(in the rows, 128 means zero)
The rows below fall into families. The same turns and mirrors carry the whole set onto itself and the rows of a family onto each other. For each named row, which other rows are in its family? Write them in the order they are listed.
These 36 rows form 9 families of 4 rows each.
k773: [129 130 113 154 119 159 115 102 108  89 138 107 138 124 110 121 105 140
 126]
k590: [147 113 157 144 126 124 113 104 144  96 116 115 135 124 125 130 123 107
 146]
k809: [134 106 140 144 132 126 112 117 130 104 115  99 142 121 146 143 135 110
 151]
k780: [122 137 109 157 112 156 126 103 126 102 134 100 127 110 122 111 111 146
 136]
k66: [125 137 116 168 107 157 123 117 114  96 122  93 133 132 112 114 111 147
 138]
k862: [114 135 116 161 110 165 125  90 134 108 124 102 133 128 119 111 108 134
 137]
k433: [127 117 129 136 124 123  99 112 127  95 119  96 154 136 137 123 143 101
 135]
k565: [141 109 133 148 121 116 115 115 148  92 133 120 138 124 130 139 134 126
 136]
k699: [138 126 140 129 120 108 121 109 122  86 130  99 150 105 118 136 118 118
 145]
k118: [138 111 132 152 124 123 106 112 131  92 115 105 148 126 147 138 146 114
 144]
k368: [130 132 118 168 117 154 130 118 124 102 102  89 150 118 100 118 115 146
 146]
k839: [136 123 119 155 115 159 132  97 142 111 100 109 134 130  95 116 117 138
 148]
k438: [124 130 125 134 130 106 108 109 130  98 123  96 143 130 118 102 129 109
 150]
k585: [118 117 132 138 135 129 107  93 125  93 112  94 164 139 138 124 127 106
 128]
k209: [155 109 116 161 124 159 136 117 140 117 125  98 145 128 106 119 108 121
 123]
k453: [141 108 142 142 129 128 123 109 125  92 116 123 142 130 135 145 134 115
 146]
k925: [151 126 107 153 126 143 135 102 139  95  98  92 153 117 103 108  97 131
 137]
k855: [127 139 112 174 103 153 135 115 120  98 121  97 142 116 117 113 106 139
 135]
k813: [127 120 142 150 135 113 117 111 135  99 120  98 126 112 140 127 115 119
 164]
k13: [126 108 124 140 136 125 109 110 122 106 119  90 155 138 141 134 142 111
 139]
k15: [132 114 132 137 136 122 127 100 126  83 115 120 135 120 151 134 130 122
 145]
k303: [135 119 110 160 118 144 132 112 146 100  98  89 139 133  95 109 112 144
 145]
k379: [119 110 123 135 143 120 101  97 137 106 121  83 154 129 129 126 124 126
 125]
k754: [153 118 118 161 120 166 113 104 135 103 124  95 140 113 119 109 108 124
 113]
k224: [141 127 112 161 116 150 129 114 115 103  98  87 136 128 100 112 110 147
 139]
k458: [119 128 137 140 131 118 102  97 128 100 135  88 156 138 134 119 128 113
 130]
k478: [141 134 109 167 118 164 126 109 122  91 138 105 135 115 126 121 105 139
 138]
k797: [149 113 151 147 132 115 118 111 136 100 117 108 141 123 126 144 135 126
 151]
k134: [137 113 123 169 126 150 129 110 137  90 102  98 158 127  94 129  99 137
 140]
k9: [122 121 140 129 137 127 110  95 129 114 132  95 151 129 127 117 119  99
 134]
k72: [161 125 114 153 126 160 119 103 120 112  93 104 146 134 114 118 105 132
 138]
k922: [120 116 120 132 139 116 125  98 133  87 108 102 157 142 137 118 127 113
 137]
k402: [148 121 105 159 131 153 127 111 133  95 104  85 156 137  95 111 109 135
 140]
k217: [141 139 112 168 112 162 127 106 126 108 125 112 153 134 132 116 100 119
 131]
k4: [130 118 142 136 122 107 117 106 126  83 123  79 144 130 122 131 105 116
 140]
k842: [145 131 107 152 114 150 136 104 122  94 134 105 125 124 126 113  93 134
 135]

Same family as k862: k839, k15, k922
Same family as k379: k773, k565, k134
Same family as k813: k438, k72, k217
Same family as k925: k590, k9, k842
Same family as k118: k66, k368, k13

